(in the rows, 100 means zero)
The rows of M fall into several groups, and each row is roughly a mix of its group's hidden directions.
M:
103 53 98 86 105 98 79 108 112 119

116 74 100 106 127 120 83 126 115 113

109 58 87 73 110 99 90 116 99 114

88 114 96 75 81 92 112 84 65 121

124 72 113 82 89 101 88 90 134 93

127 97 101 90 67 96 107 69 121 92

105 141 112 116 74 102 116 86 87 95

84 108 110 122 139 106 91 128 90 104

127 84 118 106 79 104 91 109 135 85

91 105 74 82 122 94 119 62 101 107

122 56 89 94 110 96 83 111 106 116

108 96 123 117 121 120 94 121 130 83

106 98 96 84 63 104 108 118 67 115

86 142 97 103 75 99 116 98 78 96

129 73 104 109 77 100 88 132 104 103

81 83 86 65 100 85 101 105 77 124

126 94 106 129 102 113 95 115 129 76

93 125 80 100 95 93 119 67 74 111

69 105 115 84 88 82 92 71 77 107

110 59 89 94 118 100 87 123 121 96

86 71 102 62 101 101 86 126 107 93

126 84 105 119 119 113 89 107 133 83

68 135 128 102 96 114 103 90 90 98

100 98 91 92 132 81 102 61 120 95

73 108 131 93 73 86 94 80 84 96

125 90 105 126 108 117 91 108 132 77

105 116 122 123 97 121 92 137 109 87

128 91 103 124 96 101 99 131 125 80

137 69 85 88 104 110 97 84 116 92

96 71 85 118 109 107 87 116 129 74

108 139 110 132 90 104 115 105 100 81

125 128 114 121 90 103 111 76 117 83

132 70 78 100 112 111 97 120 111 115

137 80 85 103 102 108 118 105 130 93

88 119 115 125 129 108 96 132 95 91

81 93 132 101 75 84 74 106 80 99

116 121 108 147 86 104 108 109 106 95

78 131 103 109 136 104 105 108 78 96

132 95 112 123 104 129 91 102 123 84

81 82 88 103 134 95 88 83 128 86

83 93 87 75 102 86 103 63 82 120

120 85 93 78 67 94 104 69 115 100

104 107 81 102 70 85 91 121 65 112

113 88 84 79 112 98 103 53 105 100

124 69 100 74 118 95 93 118 102 120

86 128 115 122 125 108 101 128 93 85

102 91 120 105 121 106 108 87 139 75

69 116 124 107 106 108 90 130 85 117

111 119 112 134 93 126 98 89 116 77

139 115 107 117 92 112 109 76 115 84

115 94 103 106 80 88 105 151 96 101

116 123 108 138 74 103 111 111 108 87

61 125 105 97 87 103 103 90 71 111

94 86 93 96 129 113 73 117 85 130

79 121 94 83 82 94 113 71 75 115

125 71 79 99 112 112 89 124 101 123

103 62 105 101 127 85 74 106 114 93

130 95 110 118 100 93 101 140 118 92

96 122 66 87 94 95 123 78 81 112

90 102 72 78 104 89 110 69 81 121

118 118 109 123 94 120 110 130 119 80

90 108 102 132 91 104 101 145 92 95

133 91 99 120 76 96 103 70 118 110

85 135 105 97 76 87 117 92 71 110

107 110 79 110 85 92 115 60 84 120

118 106 94 114 58 126 107 97 91 84

75 92 130 105 130 100 71 103 106 93

120 100 89 115 69 76 97 126 92 80

77 117 88 84 98 81 114 62 84 101

85 117 82 122 114 96 110 89 67 124

121 104 94 97 94 95 108 48 106 109

82 113 105 127 116 106 98 142 87 97

113 108 109 135 110 108 96 104 132 73

116 75 120 115 103 95 82 124 123 79

96 59 89 79 124 98 85 116 108 110

135 77 89 98 117 99 99 84 129 87

109 114 93 84 67 100 117 78 70 110

90 95 121 86 124 109 86 134 114 79

96 123 103 116 142 102 103 76 86 110

87 83 92 76 98 94 93 75 77 133

110 131 91 103 80 96 122 63 93 95

78 118 92 83 85 84 111 67 76 108
One row of each group comes first, with its name. Which group is each row after those in?
67 127 107 90 109 94 110 66 92 95 : F
89 112 93 76 76 91 113 87 65 119 : K
107 122 122 128 101 109 101 127 114 76 : T

105 127 89 119 125 123 106 128 110 91 : F
83 85 94 93 132 113 85 66 115 97 : K
84 138 110 120 72 103 111 101 84 93 : K
75 141 112 108 96 95 109 76 85 103 : K
103 99 74 98 65 90 115 74 84 117 : T
97 116 107 102 55 77 108 95 84 85 : F
